In the rows, 128 means zero.
Rows swapped in pairs by one turn or mirror: which row each one swaps with
The rows were stretched afterwards, more along some directions than others.
k453: [ 93 101 117 158 108 109 126 162 151 127 135 168 132 131 126 130]
k464: [131 107  88 116 137 114 119 163 145 135 118 161 142 127 152 130]
k156: [ 82 127 165 150  82 116 143 121 104 126 102 139 111 124 118 134]
k571: [ 97 123 110 147 112 134 113 154 155 141 126 124 127 154 124 123]
k230: [ 90 109 147 129 136 115 135 134 132 120 139 164 131 123 126 153]
k703: [ 89 116 141 123  91 118 147 134 117 126  97 140 126 114 127 121]
k375: [135 114 125 132 141 133 128 104 179 136 157 109 109 120 152 117]
k603: [ 90 107 164 129 110 117 116 114 142 129 151 166 123 124 126 146]
k655: [141 148 103 126 120 129  78  97 157 143 123 117 147 152 109 109]
k125: [100 143 111 138 110 115 155 150 133 122 115 145 121 119 107 158]
k336: [128 120 108 105 117 119 144 122 125 145  79 127 137 134 133 127]
k599: [ 95 103 119 142 126 108 129 151 153 129 150 147 119 138 140 116]
k351: [132 122 115 110 100 129 138 125 114 159  74 151 148 148 130 133]
k364: [137 123  91 146 154 136 110 119 161 142 151 110 111 125 148 117]
k337: [ 92 112 145 121 116 109 132 145 134 114 143 166 127 109 135 159]
k474: [109 112 130 114 136 110 116 126 155 123 155 154 124  97 134 136]
k552: [139 119 103 140 157 137 116 116 152 142 144 111 108 139 149 113]
k435: [160 159  83 119 127 123  93 116 152 143 108 113 142 145 113 110]
k718: [142 123  97 145 155 142 128 119 166 138 143 115 110 127 141 120]
k683: [139 127  96 151 140 140 116 117 156 136 150 116 103 116 148 109]
k171: [ 85 126 143 131  81 107 141 168 116 112  97 145 122 108 122 136]
k934: [108 147 108 133 143 109 153 124 150 143 127 137 120 123 119 143]
k12: [112 142 119 121 113 107 148 135 130 122 106 150 140 110 106 150]
k3: [118 115 133 137  93 128 106 121 163 149 143 131 106 108 152 101]
k929: [ 86 143 136 136 144 116 122 145 129 129 134 164 127 142 115 156]
k52: [144 147 107 119 124 127  80  92 154 146 117 111 145 145 111 113]
k493: [141 119 101 127 150 127 116 111 172 115 163  99 106 112 145 114]
k449: [135 111  85 132 125 132 143 169 122 148 104 169 136 132 154 139]
k920: [ 90 112 157 128 133 111 126 131 130 141 136 162 123 120 126 155]
k905: [ 95 131 119 118 133 116 144 133 135 123 116 128 132 127 102 151]
k168: [128 117 119 105  98 127 150 127 118 150  80 147 135 141 135 131]
k152: [ 91  86 135 130 111 103 127 143 164 129 144 151 134 124 145 123]
k555: [ 92 137 114 136 134 110 153 157 127 139 107 142 131 131 103 165]
k460: [132 111  83 121 123 125 139 177 134 139 112 170 136 132 152 136]
k495: [ 93 121 154 147  73 113 136 138 117 124 103 158 110 103 122 126]
k515: [145 120  91 145 150 141 128 123 163 140 135 114 116 126 149 115]
k901: [ 89 126 138 114 110 109 152 127 128 123 112 137 137 131 107 162]
k564: [100 140 125 136  94 110 137 159 114 121 104 143 114 122 120 121]
k164: [145 146 111 103 122 119  83  95 164 117 131 101 140 136 107 113]
k383: [155 155 108 117 118 128  86 103 163 139 115 124 144 132 108 114]
k775: [102 101 103 131 118 110 120 167 156 123 141 169 141 114 145 118]
k859: [133 161 115 121 113 126  99 132 153 124 112 117 145 144 104 132]
k998: [153 100 111 132 119 129 107  87 177 127 158 109 119 102 143 106]
k11: [ 99 115 112 156 113 103 113 161 152 123 146 166 137 128 131 131]
k411: [157 149 108 115 112 127  82 101 157 142 106 126 153 137 115 109]
k844: [135 135 126 124 100 130  83 111 139 111 119 117 142 127 103 125]

k435 is swapped with k552
k3 is swapped with k571
k383 is swapped with k718
k929 is swapped with k934

